In the data rows, zero lies at 4.5, halfway between 4 and 5.
What is the hidden score of each row? Scores go from 0 to 20, and 10 is about the middle. The score is a weighted sum of the row's numbers plus the product of two more (or one squared), each taken from its middle value.
[6 4 5 3 4 7 0 4 8 3 5 3 3 4 2 7] >> 2
[6 4 7 2 5 6 4 2 3 4 4 2 3 7 8 4] >> 8
[5 5 6 4 6 5 5 5 3 4 3 4 3 7 6 4] >> 12
[4 3 1 7 4 4 6 9 3 8 3 5 3 4 3 7] >> 15
[5 4 6 5 4 4 5 5 5 4 4 5 4 2 3 2] >> 10
[4 5 4 5 4 2 4 5 6 5 6 7 6 4 2 2] >> 10
[7 4 8 4 4 3 4 1 7 3 7 4 6 4 5 1] >> 12
[5 4 2 5 5 5 3 4 3 5 4 4 3 5 4 8] >> 10
[5 2 3 6 3 5 4 6 2 4 3 4 3 6 5 5] >> 9
[4 8 4 5 7 6 2 4 7 5 5 6 6 5 5 3] >> 8
[8 4 5 4 4 7 2 3 5 5 5 5 3 8 4 6] >> 15
[3 8 4 4 7 4 5 4 6 5 6 6 7 3 4 3] >> 7
[7 1 6 4 3 5 5 3 4 2 4 1 2 6 6 3] >> 8
[8 2 6 3 3 5 1 2 4 2 4 3 4 7 6 5] >> 7
[4 4 3 6 4 3 5 8 5 5 3 6 5 3 3 4] >> 8
[3 6 4 4 4 6 6 4 3 5 3 3 2 5 6 7] >> 14
[6 4 5 3 5 4 3 3 4 6 5 5 5 7 5 5] >> 6
[4 4 3 4 6 7 3 4 4 5 4 4 4 5 4 8] >> 11
[8 4 5 4 5 5 0 2 5 3 6 4 4 8 4 7] >> 9
[4 6 4 4 6 5 5 5 5 6 5 7 6 5 5 2] >> 10
[5 5 7 2 6 6 5 3 4 3 4 2 3 6 7 4] >> 7
[2 3 2 6 3 4 8 7 4 5 3 3 4 2 5 6] >> 12
[8 3 6 3 3 5 4 3 1 5 5 3 4 7 5 5] >> 14
[4 3 5 8 3 2 7 6 6 3 5 5 6 1 2 1] >> 19
[3 5 4 5 3 6 6 5 4 6 3 4 4 2 5 5] >> 14
[8 2 7 5 4 7 2 4 5 4 4 3 3 5 3 5] >> 13
[3 8 3 4 6 6 5 5 3 8 4 6 4 6 6 7] >> 13
[5 3 5 4 4 6 3 2 5 5 5 2 4 3 5 4] >> 6
[5 4 6 5 5 4 3 5 8 2 5 5 4 3 3 3] >> 6
[7 0 6 6 2 6 3 3 6 3 5 1 3 3 2 5] >> 13
[7 1 6 5 3 3 4 2 6 2 5 3 5 3 2 2] >> 8
[3 5 4 6 3 5 4 3 6 4 6 3 5 3 3 5] >> 12
[6 3 4 3 3 5 4 4 3 3 4 3 3 7 5 6] >> 8
[4 5 3 6 5 4 6 8 2 5 4 7 5 5 4 3] >> 10
[8 4 6 3 4 6 1 4 5 4 4 4 4 7 4 6] >> 9
[6 7 6 1 6 6 2 3 5 5 6 6 4 8 6 5] >> 6
[4 3 4 4 3 4 6 6 3 5 4 4 3 5 4 6] >> 12
[6 5 6 4 5 7 3 3 6 4 3 3 3 5 6 5] >> 10
[5 5 4 4 4 5 5 5 3 7 4 5 3 8 6 5] >> 12
[2 7 5 4 5 6 5 4 4 4 6 5 5 4 6 7] >> 15
[5 6 7 3 5 7 4 4 4 2 4 2 2 4 6 4] >> 4
[4 4 6 5 4 6 7 4 2 4 4 3 3 7 9 3] >> 17
[3 4 1 6 5 3 6 5 3 6 6 6 5 4 3 6] >> 13
[5 3 2 6 4 4 1 4 8 6 7 4 5 3 0 7] >> 6
[3 6 4 3 4 5 5 4 4 4 4 3 3 6 7 5] >> 6
[4 5 5 3 5 4 5 3 5 3 5 4 4 4 6 3] >> 5
[7 1 5 5 2 5 4 7 4 2 3 3 2 5 4 4] >> 3
[7 5 4 4 6 6 2 2 6 5 5 4 3 6 4 6] >> 8
[4 3 4 6 3 3 5 6 5 3 3 4 3 3 4 3] >> 4
[6 6 4 6 4 6 2 3 7 5 5 4 3 4 4 5] >> 16
[7 4 5 4 4 5 3 4 4 6 2 5 4 6 4 6] >> 12
[4 6 5 3 6 3 5 6 5 5 4 6 6 5 6 2] >> 4
[2 8 3 5 5 3 6 7 4 5 4 7 6 3 5 3] >> 8
[3 6 5 4 6 6 5 2 4 5 4 4 5 6 7 5] >> 9
[4 5 4 4 4 4 4 5 3 5 3 4 4 6 5 8] >> 14
[6 3 3 5 4 2 5 5 4 4 7 7 6 6 3 3] >> 13
[6 2 5 5 4 6 3 6 3 3 3 2 3 7 6 5] >> 9
[6 5 5 5 5 3 4 3 6 4 7 5 5 3 5 1] >> 14
[5 2 4 6 4 2 6 6 2 5 5 7 6 6 4 2] >> 15
[6 3 6 6 4 4 3 2 6 4 4 3 4 5 4 4] >> 11
[5 5 6 3 5 4 4 5 7 4 7 5 5 5 5 4] >> 5
[5 2 3 6 3 4 3 7 5 4 4 4 4 3 1 7] >> 6
[5 3 4 4 4 5 4 3 3 6 5 4 2 7 5 5] >> 11
[4 6 5 4 5 2 6 4 6 5 8 7 7 3 3 3] >> 13
[5 1 5 6 2 3 6 7 6 4 3 4 4 2 3 2] >> 11
[3 7 5 5 7 6 6 7 3 6 1 5 4 6 7 6] >> 18
[2 7 3 4 6 6 4 7 5 6 5 6 5 6 5 7] >> 9
[5 6 8 4 4 7 3 3 6 3 3 2 2 1 5 4] >> 7
[5 3 5 5 4 3 6 3 6 2 5 5 5 3 3 2] >> 10
[4 2 3 5 5 4 6 3 3 4 4 5 4 5 3 5] >> 11
[2 6 4 5 2 5 5 4 6 3 5 2 4 1 5 5] >> 8
[1 6 0 5 5 4 6 8 2 9 4 8 7 4 5 7] >> 13
[4 7 3 3 7 2 6 5 4 5 7 9 7 4 4 2] >> 8
[5 5 7 2 5 6 5 3 3 4 4 2 2 6 9 3] >> 8
[3 4 4 5 4 7 6 7 3 4 0 3 2 3 7 6] >> 12
[7 3 7 4 5 5 3 3 3 3 5 2 3 8 6 5] >> 12
[5 5 6 5 3 7 3 4 7 5 5 3 3 3 4 6] >> 14
[4 3 6 6 3 3 7 5 6 3 3 3 3 2 4 0] >> 10
[1 7 5 4 7 2 7 6 5 4 6 7 8 3 4 2] >> 6
[6 4 4 5 5 3 4 6 4 6 3 6 5 4 3 4] >> 9
[3 6 1 6 5 3 6 7 3 8 5 8 7 3 2 4] >> 15
[8 3 7 3 4 7 2 3 5 3 4 2 2 5 5 3] >> 6
[6 6 5 3 6 5 2 1 7 4 6 4 4 6 5 5] >> 4
[5 4 5 5 4 6 4 5 5 5 4 4 4 4 4 5] >> 12
[4 6 6 4 5 4 4 4 5 5 6 5 6 6 7 4] >> 8
[5 3 6 4 3 5 6 5 4 4 5 3 4 3 6 3] >> 12
[2 4 6 5 5 3 8 7 4 2 3 6 6 2 6 3] >> 13
[4 3 3 5 4 4 6 6 4 4 3 4 4 5 5 5] >> 10
[4 6 5 5 6 4 7 3 8 3 6 5 6 1 4 0] >> 15
[4 4 4 5 4 5 4 2 6 4 3 2 4 4 5 4] >> 5
[4 6 5 4 5 5 4 4 6 3 5 3 5 4 6 3] >> 5
[4 6 5 3 4 6 4 3 3 3 4 3 4 6 7 4] >> 6
[6 3 4 4 4 3 4 5 5 4 5 5 5 5 3 3] >> 6
[4 5 8 3 5 7 4 3 4 5 3 3 1 5 7 4] >> 12
[3 5 5 4 6 6 5 3 3 3 2 4 5 5 7 7] >> 19
[5 8 6 1 7 8 3 5 4 7 4 5 4 8 7 4] >> 4
[4 6 5 3 6 6 4 4 5 5 4 3 3 6 6 5] >> 5
[8 0 2 8 3 1 5 7 3 6 5 5 5 5 1 3] >> 18
[4 3 5 6 4 3 6 4 8 4 6 4 6 2 3 1] >> 11
[4 6 4 4 6 3 4 7 3 8 4 9 7 6 3 4] >> 11
[4 4 6 5 4 5 4 3 5 2 5 2 4 3 6 4] >> 8
[4 8 7 2 5 8 5 4 4 4 2 3 2 6 8 6] >> 13
[3 3 0 6 4 3 4 7 4 7 5 6 6 4 0 8] >> 9
[7 5 8 2 4 7 4 1 5 1 5 2 4 5 8 2] >> 8
[5 7 5 4 6 4 4 3 7 5 7 7 7 2 3 2] >> 14
[6 5 6 2 6 7 4 2 4 3 2 2 3 6 8 4] >> 6
[1 6 3 3 4 4 6 6 5 5 5 4 4 2 5 7] >> 7
[2 5 4 6 5 5 7 6 6 4 4 4 5 1 4 6] >> 13
[5 1 3 4 4 3 6 7 0 6 2 5 4 9 5 5] >> 15
[5 5 3 5 6 5 0 4 7 7 4 6 4 4 2 8] >> 7
[3 5 4 6 5 1 5 5 6 3 6 6 8 3 3 3] >> 8
[2 6 4 5 5 6 5 6 4 5 3 5 5 4 4 7] >> 14
[3 7 2 4 6 2 6 6 5 7 6 8 7 5 2 4] >> 7
[5 1 4 5 3 6 4 6 3 4 3 4 4 6 4 7] >> 15
[7 0 5 4 2 5 4 3 6 2 6 1 3 4 4 5] >> 7
[7 1 5 6 4 3 2 5 6 3 4 5 5 4 2 4] >> 7
[5 7 5 4 5 3 4 5 7 4 5 7 6 4 5 1] >> 10
[4 6 3 5 7 4 5 7 6 4 4 7 7 3 3 3] >> 6
[2 7 4 4 6 5 5 4 5 6 7 5 6 3 4 5] >> 8
[3 4 3 7 4 2 7 6 4 5 4 6 7 2 2 2] >> 13
[6 1 4 6 2 3 6 5 3 3 5 4 4 2 4 2] >> 10
[5 2 4 6 4 4 6 5 3 3 4 4 4 4 5 5] >> 13
[6 6 6 5 4 7 4 3 5 4 3 3 2 6 6 5] >> 15
[9 1 7 4 3 4 2 2 5 2 6 2 3 7 4 3] >> 8
[7 4 4 4 5 5 3 3 4 4 6 5 4 6 4 6] >> 11
[4 7 5 4 5 7 3 4 5 6 6 3 3 4 4 6] >> 10
[6 3 3 6 6 3 3 5 3 5 7 7 6 6 3 3] >> 11
[5 5 7 3 5 4 3 3 4 3 6 4 5 5 6 4] >> 8
[5 5 4 5 2 3 5 7 7 5 5 5 3 4 3 3] >> 14
[3 6 2 5 5 6 3 6 3 7 3 6 5 6 4 8] >> 13
[6 3 6 5 3 5 5 3 3 4 4 3 4 5 5 5] >> 16
[5 7 4 4 7 5 3 3 7 4 5 6 5 5 4 4] >> 6
[6 5 4 5 7 4 3 5 5 6 5 8 6 5 3 3] >> 11
[3 4 5 5 5 4 6 5 7 3 5 4 6 2 3 4] >> 7
[6 5 4 4 5 3 4 3 3 6 6 6 6 8 4 4] >> 11
[3 6 6 4 5 3 8 5 3 5 4 7 7 2 5 1] >> 14
[5 4 7 5 4 5 5 2 5 3 6 2 4 4 6 4] >> 13
[3 7 6 4 7 6 4 5 7 5 5 4 4 4 5 6] >> 7
[3 5 1 7 5 6 4 6 3 8 3 6 5 6 3 7] >> 15
[6 4 3 6 5 3 4 6 6 4 5 6 5 4 2 3] >> 9
[0 9 2 5 7 3 6 6 3 8 5 8 8 5 5 5] >> 9
[3 3 3 5 4 4 5 7 4 4 3 4 3 5 4 8] >> 14
[4 5 5 4 3 5 6 4 4 5 6 3 5 4 6 4] >> 12
